128 stands for zero in the data rows.
Here is a table of points, one per row:
[126 149  81  81 126  60 147 142 107 157 167 156 115 104 128 163 161 143 166 105 166 159 158  90 138 168 142  88 193 113  75 166]
[123 171  75 137 174  99 148 127 172  99 157 157 108 170 197  97  84 121  99 142 136 109  98 151  46 103 147 142 119 130 103 111]
[169 108 144 125 124 184 108 164 106 156 179  92 170 108 120 110  99  92 177 135 134 114  90 100 140 120 149 117 110  86 157 153]
[ 95 148  87  99 156 115 115  95 110 101 121  97 124 111 117  97  97 122 182 115 118 105 101 176  50  91 148 119 105 102 101 113]
[154 163 146 105 130 150 195 161 167 144 131 144 158 173 110 134 164 125 160 118 212 148 149 150 134  89  41 130 224  75 152 158]
[132 123 155  87  81  77 126 113 111 162 132 166 189 108 116  77 148 147  97 145 120 104 167 100 144 105 153 119 110 142 166  88]
[104  69  88  79  96 143 153 132 102 166 141 100 105 110 122 131  91 140  96 125  86 102 159 179 134 108 152 141 170 126 172 156]
[162 156 136 128 100 172 111 100  73 168  87 151 173 177 109 155 157 129 103 132 129  95  88 157 146 144 148 158 136  93  89  92]
[167 127 153  91 213 154 116 111 111 170 110  96 106  98 115 124 155 135 101 142  77 104  94  89 145 101 132 137 156 209  95 168]
[177  90  78 128 160 146 105 148 110 104 110  97 102 107 100 121  91  95 177 131 125 100 174 168  47 104 147 120 104 172 103 107]
[157 159  75  80 109 110 169 153 103 162 105 158 104 106 126 119 152 169 166 136 121 166 152  93 136 181 143  91 145 123  79 167]
[122 152 146 104 201 124  95 117  97 166 171  79 104 182 103 111 155 164  85 147 132 174 164 152 139  93 132 178 125 143  95  96]
[ 76 116 166  95 165 156 135 164 117  98 112 171 108 108 111  88  85 125 177 100 127 165 173  89 144 111 144  99 109 141  96 102]
[161  73 153 161 130 123 175 108 165 168 118 153 169 161  99 164  88 126 166 160  89 175 155 152 141 117 147  97  86 117  91 167]
[ 77 116 141 162 118 159 108 116 161 110  85 144  95 134 197 151 141 205 100 154 173 173  82 149 143 164 131 133  94 135 171 110]
[ 94 111 143 115 130 168  66 114 177 109  70 161 183 162 107 137 155 136 182 140 153 176  97  85  50  98 144 104 133 101  94 112]
[115 155  92 121 146  70 112  63 110  89 134  92 129 109 108  93  91 117  96 131 106 102 173 168 149 102 151 130 131 128  97 102]
[134 123  89  94  83 138 145  94 111 103 180 161  97 115 118 110  98 154 115 116 125 109  98  93 154 111  52  99 103  72 100  87]
[149  88 157 134 126 122 101 169 110  90 147 167 175 108 113 127 102 126 109 121 106 121 102  97 144  64  51 116 111  86 170 166]
[ 68 147  85 157 177 103 165  63  93 166 138 152 121  92 119 133 160 126 158 145 144 162 155 154 137 126 131 130 132 107 159 104]
[106 101 158  71 177 142  63 123 111 102 141 161 103  94 116 139 156 152 115 144 154 103 104  94 149 171 140 122 110 151 102 108]
[195 186 145 113 126 126 180 156 101 136  92 152  92  87 123 117 155 152 150 129 204 156 147 161 126 136 144 188 178  78 150 171]
[157 121 148 139  88 164 135 115 169 158 149 152  82 154 104 148 150 110  85 148 181 166 161 157 135  93 140 117 155 148 154 157]
[148 184 147 154 122 116 107 190 111 150 158  88  93 120 115 113  95 140 170 173  93 110  95  94 140  97 138 120 109  68 148 155]
[178 119 145 127 132 104 123  70 158 151 135 148 160 157 108 176 152 161 176 181 139  88 151 147 136 176 134 204  72 128 163 174]
[165 188 148 139 131 146 126 178  96 142 153 161 176 114 118  90  96  56 167 173 120 114  91 179 134 109 154  85 112  75 152 166]
[118  99 147 171  78 112 114 113  94  93 127  84 116 160 101 116 159 181 106  86 128 175  88 167 148 101 138 158 117 143  85 172]
[121 180 147 120 185 151 157 168 112 163  97  78 113  97 112 121 160 130 162  65 201 157  86 160 145  70 134 103 157 140 157  89]
[110 124 164 127 162  96 127 108 108 168 152 161 123  95 121 103  90  96  95  54 138 187  89 164 139 145 145 139 163  99  97  93]
[155 100  86 110 106  77 105 120 119 112 139 169 110 115 115  85 165 147 121  85  84 117 102  97  54 109  42 116 111 138 106 100]
[114 112  94  77 143 133 122 110 108 104 149  86 103 120 118 135 108 102 112 119 108 114  95 173 151 128  45 109 123 104 110  96]
[124 196 149 158 110 114 182 137  93 152 106 149  98  80 111 213  77 147 152  91 193 148 153 138 131 126 136 204 132 127 151  92]
[160 112 158  76  82 137 115 128 192 153 136  80 165  91 116 127 180 105 179 138  98 107 158 169 146 145 155 143  78  89  90  88]
[125 128  80 142 117  83 105 137 190 162 102 164 116  97 116  77 160 123 106 119  93 111  89 174 142 101 145 104 153 124 159 163]
[102 170  71 153 194 152 179 194 153 142 149 145 177 174 110 165 173  91  93  85  94  90 162 141 128 159 140 192 148 102 152 156]
[144  85 141 198 133 100 166 163  95  95 138 154  95 166 181  89 155 159 167 186 143 162 156 149 149  69 138 155 102 165  92 112]
[165 120 152 145 124 115 168 142 101 107  78  81 175  88 201 101 164 129  89 178 142 105 171  87  47 119  44 112 153 142  96 118]
[119 118  92 121 107  80 146 111 104 110  53  80 106 116 111 151  94 105 173 145 119 171 156 165 149 159  35  75 125 134 100 107]
[ 95 123  92 124 163 124 161  99 110  96 151 160 117 111 122 121 106  60 104 110 155 106 106  88 151 120 152 123 117  70  95  99]
[161 100 157 122 144 146 127  77  95 109 119  93 110 172 115 130  82 135 101  66 136 185 101  94  45 148 139 113 125 116 102 173]
[150 146 155 139  89 101 144 163 112 173  98  83  98 114 118 106 161 103  91 163  89 123 100 103  45 140 139 100 105 103 165  88]
[ 91 171 154 116 166 101 138 150 107 155 132 160 115  97 115 137 151 101 167 109 120 168  75 158 139 108 128 167 159 208 164  94]
[139 103 163 155 137  88 101 121 115  98  91 163 113 105 110  92 165 121 114 120  77 110 103  96 156 154 143 100 119 107  95  99]
[102 112 164 103 139 132 150 105 187 107 114  90 105 178 103 109  81 131 110  85 151  94 107  86  56 134 142 116 158 130 104  92]
[ 94 127  87 150 127 130 153  98 112  97  58  95 120 109 115 129  95 132 167  96  77 170 161  82 148  77 143 142 124  86 167  89]
[152  87 146 107 109 156 129 130 167 107 138 150 154 165 194 110  85 142 110 190 177 108  85 157 150 135  51 118 123 115 110 105]
[161 138 139 159 161 131 144 137 162 168 148 147 166 158 195 156  88 114  94 169 119 112  85 139 144 116 148 171 105 119  97  95]
[130 103  85 114 114  91 109 127 116 103 176  84 113 107 117 136 168 118 104 127 123 123 106 107  53 138 145  74  85 122 173  92]
[ 75 165 151 198 140 131 128  99 153 172 135 143 100 153 103 159 147 153 111  95 167  80 101 147 141 174 118 100  82 152 147 169]
[121 132  80  96  92 137 111 115 107 176 125  99 112 119 126 133  87  94 103 118 116 109  96 102 143  92 144  83 142 146 161 153]
[157 112 135 159 165 149 103 155  83 104  84 148 178 180  97 128 140 117 111 127 196  91  97  82 152 206 133 105 101 179 169  97]
[135  90 144 138 100 115 172 134  77 103 143 154 176 158 191 197 155 165 180 170 115  90  87 162  54 123 147 103 127 175 100 112]
[ 48 118 165 106  86 132 108 128 107 162 154 105 104 114 124 103  89 158 182 115 101  87 170  97 135 113 135 145 142  99 154 161]
[116 141 150 170  85 143 108 100 168 102  78  82 102 152 191 138 159 161 117  84  86  90  90 150 158 134 136 138 140 155  91  93]
[ 97 139 154 169 123  99  89 140 168 168 129 153 101 174 106 135 157 128 116  81 126  93 102 159 143 134 128  96 106 129 154 162]
[135 137  82  90 133  78 132  98 116  93 124 156 112 105 118 166 170 130 101 170 138 107 100  89 156  82 152 137 100 105  96 104]
[187 148 163 119  86 102 170 137 109 152 110 164  95 113 124  72 158  82  96 117 121 100 170 100 137 151 143 111 117 122 155 159]
[ 94 132  82 119 112 104  87 125 111  95  82 100 123 117 125  99  91 101 108 123 114 113  98 103 143 115 143 140 130 115 165 172]
[141 117 128 146 144 198 101 215 161  96  87 140 165 141  77 166 134 216  89 161 164 161 160 150 142 177 150  86 160 179  88  95]
[145 191 148 166 161 184  87  87 160 135 226 157  82 156 104 148 153  67 160 180 110 165 151 143 128 132 124 180 198 167 148 156]
[164 134 147 123  90  83 203 162 158 142 122 144 164 157 108 226  75 163 159 110 131 159 136 145 129 215 143 193 157 122 161 152]
[140 150 138 115  97 160 124 130 169 161 140  82 171 157 207 157 155 127 164 116 175 159 152  76 140  96 138  96 182 147 148 156]
[180  95 153 176 205 111  79 166 102  83 165  85  94  91 194 159  91 116 168 143 142  93 161 157 143 186 139 125 212 120 171  94]
[ 81 100 152 118  91 134  74 124  86 113 116 161 104 167 202 125 152 136 107 114 147 170 169 163 143 133 138 105 100 167  97 113]
[156 120 139 153 123 177 141 161 157 166 183 150 155 154 190 156  85 118  94 141 137  98 162 139 138 142 151 156 123 135  90  86]
[ 99  59  83  94 102 164 133 130 112  99 156  98 109 103 123 101  99  91 112 125 159 111  95 104 145 134 151 152 129 136  94 172]
[ 74 135  85 129 161 126 220  82 168  84 127 143 102 168 104 127 155 132 164 175 159 152 149 149 145 155 135 141 133 123 169  99]
[ 87 121 163 117 187  73 114 147 113 164 146  94 118 112 125 110  96 117 101 119 104 111  98  91 138 145 135 174 167 107  90 171]
[ 71 132 144 148 132 160 104 184 158  96 106 143 176 146 199 152 156 135  96  97 159 174 163 150 135 178 142 118  99 123 164 103]
[125  85  79 105  93  95  88  90 101  97 130  96 120 190 116 104 155 151 107  72 110 176 162  97 145 124 137 140 132 147 169 159]
[ 78  67  93 122 115 116 115 114 110 102 144  95 118 107 125 177 112  48 112 110 122 113 105  99 149 116 146 111 127 118  91 172]
[155 134  75 158 162 180 113  99 157  95 112 162  99 154 196 134 153 172 111  76  81  84 166 149 143 132 139 102 144 153 166 165]
[135 148  78 114 107 172 128 162 169 156 170 156 164  89 119 124  99  86 104 105 120 109 159 154 125 172  49 178 132 117  83 165]
[142 136 142 110  94 110 108 124 112 153 142  92 183 109 110  50 149 124 167 194 171  92 155  96 144 113 144 160 170 150 156  90]
[ 78 105 153 171 110 151 110 120 166 110  98 153  99 150  93 161 152 172 114 111 139  88 107 155  51 139 137 120 123 134  92 107]
[157 181 157 159 155  79 138  90 174  91  71 157 102 165 191 138  79 106 168 128 101 163 158 138 148 107 137 130 121 157  96 106]
[103 128  83 145 102 102 100 146 195  97 105  86 112  96 114 132  91 108 110 108 139 114 102  94 147 132 142  94  73 135 159 165]
[140  80  82 117 143 110 129 104 178 181 108 154 171  95 109 140  92 132 100 170  93 114 158 152 140 142  49 147 111 113 105  99]
[ 95  99 164 141 123 112  90  69 108 104 132 169 113  86 116 137 155 122 107 135 126 109 109  96  48 113 137 132 112 143 173 109]
[129 153 146 127  75 157 168  87 163 133 222  77 163 155 112 141 151 107 156 206 126 169 134  79 132 193 134 198 201 150 148 147]
[146 163 135 207 179 176 125  92 155 167 154  80 185 134 187  98 144 212 172  69  86 162 151 140 139 107 125 105  83 200 151 162]
[106 114 164  84 112 139  83 138 105  93 118  91 176 109 115 125 108  85 108 111 115 112 173 167 140 105  49 187  90 114 103 107]
[162 159 154 104  98 163 138 194 103  80 157 162 165 108 111 152  95 139 102 135  90 115  98  98 142  75  56  82 119 106 164 155]
[132 165 150 157 112 185 145  69 151  76 140 148 180 131  96 154 139 161  89 124 126 163 157 156 137 167 144  92 137 176 155 164]
[120 132 164 112  78 100 109 147 114 165 123  96 100 122 122 107  95 127  95 137  94 111 181 103 138  83 147  93  92  69 157 158]
[155 107 160  89 145 145 179 175 118  88  88  89 101 105 115  73 164 128 106 145  93 109  94 106 149 145 144 123  95 168  97 173]
[129 118  67 150 107 166 113 172 102 172 113 161  95 109 117  99 152 107 171 144 102 177 152  84 136 171 132 140 110 151 158  85]
There is one direction along which these points spread out most. Take the direction at right angles to it along which they spread out most. Then take the direction at right angles to both along which they spread out most. Go by this last direction. Where along it does each point below lie, from 0 to 99? The average is 50, and the first point in the table lies past the average. One standard deviation of the points above along it is 16.
[141 117 128 146 144 198 101 215 161  96  87 140 165 141  77 166 134 216  89 161 164 161 160 150 142 177 150  86 160 179  88  95] 31
[130 103  85 114 114  91 109 127 116 103 176  84 113 107 117 136 168 118 104 127 123 123 106 107  53 138 145  74  85 122 173  92] 51
[ 94 111 143 115 130 168  66 114 177 109  70 161 183 162 107 137 155 136 182 140 153 176  97  85  50  98 144 104 133 101  94 112] 41
[135  90 144 138 100 115 172 134  77 103 143 154 176 158 191 197 155 165 180 170 115  90  87 162  54 123 147 103 127 175 100 112] 25
[195 186 145 113 126 126 180 156 101 136  92 152  92  87 123 117 155 152 150 129 204 156 147 161 126 136 144 188 178  78 150 171] 68
[103 128  83 145 102 102 100 146 195  97 105  86 112  96 114 132  91 108 110 108 139 114 102  94 147 132 142  94  73 135 159 165] 53
[102 170  71 153 194 152 179 194 153 142 149 145 177 174 110 165 173  91  93  85  94  90 162 141 128 159 140 192 148 102 152 156] 54
[132 165 150 157 112 185 145  69 151  76 140 148 180 131  96 154 139 161  89 124 126 163 157 156 137 167 144  92 137 176 155 164] 48
[ 87 121 163 117 187  73 114 147 113 164 146  94 118 112 125 110  96 117 101 119 104 111  98  91 138 145 135 174 167 107  90 171] 62
[150 146 155 139  89 101 144 163 112 173  98  83  98 114 118 106 161 103  91 163  89 123 100 103  45 140 139 100 105 103 165  88] 44
[126 149  81  81 126  60 147 142 107 157 167 156 115 104 128 163 161 143 166 105 166 159 158  90 138 168 142  88 193 113  75 166] 74
[180  95 153 176 205 111  79 166 102  83 165  85  94  91 194 159  91 116 168 143 142  93 161 157 143 186 139 125 212 120 171  94] 50
[ 81 100 152 118  91 134  74 124  86 113 116 161 104 167 202 125 152 136 107 114 147 170 169 163 143 133 138 105 100 167  97 113] 52
